In the data rows, the value 50 means zero.
Here are some points, each followed by its number:
c(39, 81, 47, 42, 60, 35, 42, 55, 31, 44, 37, 99, 53, 53, 58, 40, 47, 67, 58, 55, 97, 47, 47, 33, 34, 43, 50, 37, 33,
  29, 36, 46) 0
c(57, 35, 41, 56, 55, 41, 48, 55, 43, 49, 36, 62, 53, 43, 49, 40, 56, 39, 44, 42, 40, 46, 72, 59, 44, 47, 45, 45, 30,
  43, 51, 47) 1
c(49, 71, 42, 46, 45, 39, 48, 61, 61, 39, 41, 42, 45, 39, 43, 39, 47, 38, 43, 53, 41, 50, 38, 33, 83, 38, 46, 42, 30,
  57, 61, 48) 2
c(43, 35, 51, 46, 47, 64, 47, 44, 48, 69, 99, 43, 48, 78, 44, 49, 51, 55, 43, 35, 39, 45, 44, 51, 39, 46, 54, 39, 97,
  40, 40, 51) 3
c(50, 36, 41, 49, 50, 42, 47, 44, 38, 38, 43, 50, 54, 46, 44, 39, 48, 39, 43, 43, 42, 44, 47, 45, 58, 39, 49, 39, 55,
  52, 52, 56) 4
c(46, 33, 51, 45, 46, 45, 55, 50, 79, 38, 38, 39, 46, 62, 44, 48, 47, 52, 56, 35, 40, 72, 55, 33, 42, 44, 51, 49, 44,
  37, 42, 46) 5
c(42, 56, 43, 45, 46, 39, 46, 49, 53, 41, 39, 40, 46, 38, 43, 39, 49, 39, 42, 33, 42, 45, 38, 32, 66, 36, 48, 39, 34,
  58, 51, 53) 6
c(40, 32, 41, 62, 49, 40, 43, 46, 56, 73, 41, 54, 48, 44, 74, 36, 44, 66, 54, 32, 41, 48, 94, 85, 38, 87, 47, 64, 42,
  39, 40, 45) 7
c(45, 69, 43, 50, 47, 39, 46, 43, 35, 39, 38, 45, 49, 40, 44, 56, 53, 37, 42, 41, 52, 47, 37, 32, 44, 39, 55, 37, 49,
  45, 40, 57) 8
c(39, 34, 43, 63, 52, 54, 48, 43, 48, 74, 33, 43, 47, 46, 71, 44, 41, 99, 51, 34, 60, 48, 99, 99, 39, 99, 48, 94, 57,
  29, 41, 50) 9
c(39, 39, 92, 49, 44, 57, 42, 48, 37, 67, 69, 37, 49, 50, 57, 50, 48, 69, 47, 34, 42, 43, 36, 47, 34, 91, 45, 37, 99,
  30, 45, 43) 10
c(63, 82, 50, 62, 61, 36, 54, 56, 26, 34, 29, 50, 47, 38, 45, 36, 46, 37, 51, 99, 38, 56, 89, 31, 44, 31, 47, 49, 30,
  30, 79, 48) 11
c(47, 35, 71, 46, 43, 99, 46, 43, 49, 99, 99, 40, 55, 54, 46, 40, 46, 60, 46, 32, 37, 40, 41, 77, 37, 81, 44, 37, 99,
  36, 39, 50) 12
c(56, 36, 70, 48, 42, 93, 47, 46, 43, 87, 99, 48, 47, 32, 51, 38, 51, 71, 53, 29, 53, 51, 35, 74, 38, 99, 38, 50, 50,
  30, 32, 47) 13
c(42, 35, 51, 51, 50, 46, 48, 53, 34, 56, 40, 73, 62, 39, 64, 40, 46, 41, 49, 34, 39, 51, 39, 72, 40, 59, 48, 40, 37,
  35, 53, 47) 14
c(43, 40, 49, 55, 45, 43, 46, 43, 37, 52, 37, 66, 66, 36, 56, 38, 45, 40, 42, 33, 46, 44, 36, 88, 38, 41, 45, 38, 48,
  38, 49, 52) 15
c(42, 33, 56, 56, 52, 53, 46, 55, 33, 51, 44, 67, 54, 44, 80, 37, 47, 52, 74, 42, 57, 64, 50, 60, 37, 79, 46, 37, 31,
  41, 42, 48) 16
c(43, 37, 41, 45, 45, 42, 47, 43, 57, 45, 39, 41, 54, 38, 43, 39, 46, 39, 42, 32, 40, 45, 38, 35, 80, 38, 46, 38, 55,
  86, 61, 60) 17
c(43, 36, 41, 63, 53, 56, 45, 43, 49, 63, 53, 39, 48, 84, 52, 43, 55, 61, 52, 36, 78, 46, 98, 64, 38, 61, 44, 72, 45,
  43, 40, 48) 18
c(51, 42, 39, 48, 46, 48, 54, 62, 50, 36, 47, 41, 45, 40, 43, 50, 58, 61, 53, 55, 40, 54, 33, 34, 58, 37, 50, 73, 30,
  39, 47, 47) 19
New points follow, each followed by the numbers of its three nearest points above by angle, seen from the average point of the numbered points, nearest first.
c(39, 35, 61, 41, 52, 99, 61, 50, 38, 60, 38, 47, 54, 58, 48, 38, 44, 51, 50, 33, 57, 53, 50, 99, 39, 59, 45, 43, 27,
  33, 42, 41) 13 14 15
c(45, 35, 41, 45, 50, 38, 47, 43, 37, 40, 81, 54, 53, 75, 44, 64, 60, 44, 42, 51, 40, 45, 34, 32, 50, 36, 62, 39, 66,
  38, 40, 49) 3 4 8
c(42, 36, 43, 45, 49, 47, 46, 44, 34, 49, 81, 47, 52, 66, 43, 53, 56, 41, 42, 33, 40, 44, 44, 39, 46, 36, 57, 40, 66,
  43, 40, 53) 3 4 8
c(42, 43, 89, 48, 47, 67, 52, 44, 40, 47, 35, 44, 50, 48, 60, 60, 47, 70, 60, 29, 53, 50, 37, 43, 37, 58, 56, 38, 85,
  37, 40, 48) 10 12 3
c(45, 57, 69, 61, 47, 38, 50, 47, 28, 41, 32, 86, 59, 45, 69, 50, 51, 48, 65, 44, 81, 65, 58, 49, 42, 63, 55, 42, 35,
  33, 39, 48) 0 16 14
c(42, 36, 59, 47, 47, 49, 49, 44, 44, 51, 41, 40, 46, 66, 51, 48, 46, 49, 50, 35, 42, 52, 55, 36, 39, 54, 52, 40, 52,
  35, 38, 48) 5 8 10
c(43, 34, 40, 47, 46, 63, 45, 44, 99, 53, 83, 40, 45, 41, 43, 65, 53, 49, 42, 33, 41, 45, 99, 40, 38, 46, 48, 77, 66,
  99, 40, 60) 18 17 5
c(34, 87, 87, 40, 45, 40, 48, 38, 38, 44, 33, 50, 66, 39, 54, 64, 49, 72, 96, 58, 99, 50, 26, 37, 36, 31, 44, 53, 28,
  25, 32, 44) 0 8 19
c(61, 50, 42, 48, 54, 30, 46, 52, 50, 42, 58, 55, 50, 32, 72, 46, 56, 37, 51, 99, 31, 49, 36, 46, 36, 56, 50, 36, 38,
  44, 49, 42) 11 2 19
c(48, 21, 66, 71, 48, 36, 49, 38, 34, 99, 43, 40, 64, 36, 80, 52, 43, 92, 96, 60, 99, 39, 27, 62, 27, 62, 50, 29, 99,
  99, 33, 52) 10 12 16
c(51, 32, 43, 51, 60, 52, 47, 43, 35, 42, 46, 69, 53, 95, 47, 56, 72, 38, 43, 50, 68, 44, 37, 41, 39, 42, 49, 43, 37,
  43, 41, 51) 0 4 8
c(84, 61, 48, 39, 62, 69, 56, 53, 43, 44, 22, 46, 44, 36, 39, 69, 60, 52, 47, 99, 42, 43, 40, 32, 51, 31, 48, 88, 32,
  81, 37, 48) 19 11 2
c(44, 36, 40, 53, 48, 47, 46, 44, 68, 46, 53, 40, 45, 55, 44, 51, 50, 38, 43, 34, 42, 44, 70, 46, 40, 41, 48, 48, 51,
  83, 40, 59) 17 6 4
c(48, 89, 50, 48, 57, 41, 51, 59, 33, 37, 27, 45, 47, 48, 53, 37, 49, 55, 67, 53, 63, 68, 70, 41, 42, 36, 45, 49, 28,
  36, 63, 47) 11 0 2
c(54, 42, 41, 46, 52, 37, 46, 53, 34, 37, 46, 75, 57, 51, 44, 40, 57, 39, 42, 53, 43, 45, 36, 35, 58, 41, 50, 38, 38,
  39, 57, 49) 4 2 6
c(43, 44, 50, 59, 45, 47, 46, 44, 37, 58, 36, 56, 68, 37, 53, 39, 46, 38, 43, 32, 46, 46, 37, 99, 38, 40, 45, 38, 46,
  44, 59, 52) 15 14 1
c(51, 40, 37, 46, 75, 34, 73, 45, 29, 46, 26, 43, 46, 29, 37, 99, 64, 37, 35, 99, 53, 46, 49, 32, 34, 44, 69, 48, 27,
  26, 61, 64) 11 8 19
c(46, 34, 47, 52, 48, 47, 48, 48, 41, 53, 38, 46, 55, 40, 54, 40, 46, 40, 43, 32, 39, 47, 48, 68, 40, 51, 46, 39, 39,
  39, 54, 47) 15 14 1
c(41, 36, 50, 46, 49, 54, 47, 44, 32, 41, 77, 49, 52, 68, 49, 62, 50, 71, 47, 41, 50, 47, 43, 35, 37, 40, 63, 38, 65,
  37, 43, 48) 3 10 8
c(69, 54, 42, 46, 67, 42, 63, 78, 38, 39, 38, 49, 43, 36, 45, 38, 54, 45, 49, 59, 46, 57, 43, 28, 58, 37, 47, 89, 36,
  36, 65, 49) 19 11 2
c(44, 34, 40, 47, 53, 51, 48, 44, 38, 54, 97, 85, 63, 72, 53, 40, 59, 41, 42, 39, 61, 44, 37, 61, 37, 40, 50, 39, 43,
  35, 40, 49) 3 0 14
c(43, 54, 49, 49, 45, 39, 47, 43, 38, 40, 38, 50, 50, 46, 44, 63, 50, 37, 43, 40, 47, 45, 37, 31, 41, 37, 57, 39, 58,
  44, 41, 56) 8 4 6
c(43, 34, 45, 44, 50, 50, 49, 50, 40, 47, 56, 51, 51, 70, 48, 41, 57, 48, 54, 33, 40, 51, 47, 33, 41, 44, 51, 38, 50,
  37, 41, 46) 5 3 4
c(51, 36, 58, 53, 52, 42, 56, 54, 35, 42, 38, 45, 48, 43, 61, 39, 47, 49, 58, 35, 41, 66, 67, 42, 35, 72, 47, 43, 30,
  33, 53, 44) 16 1 11
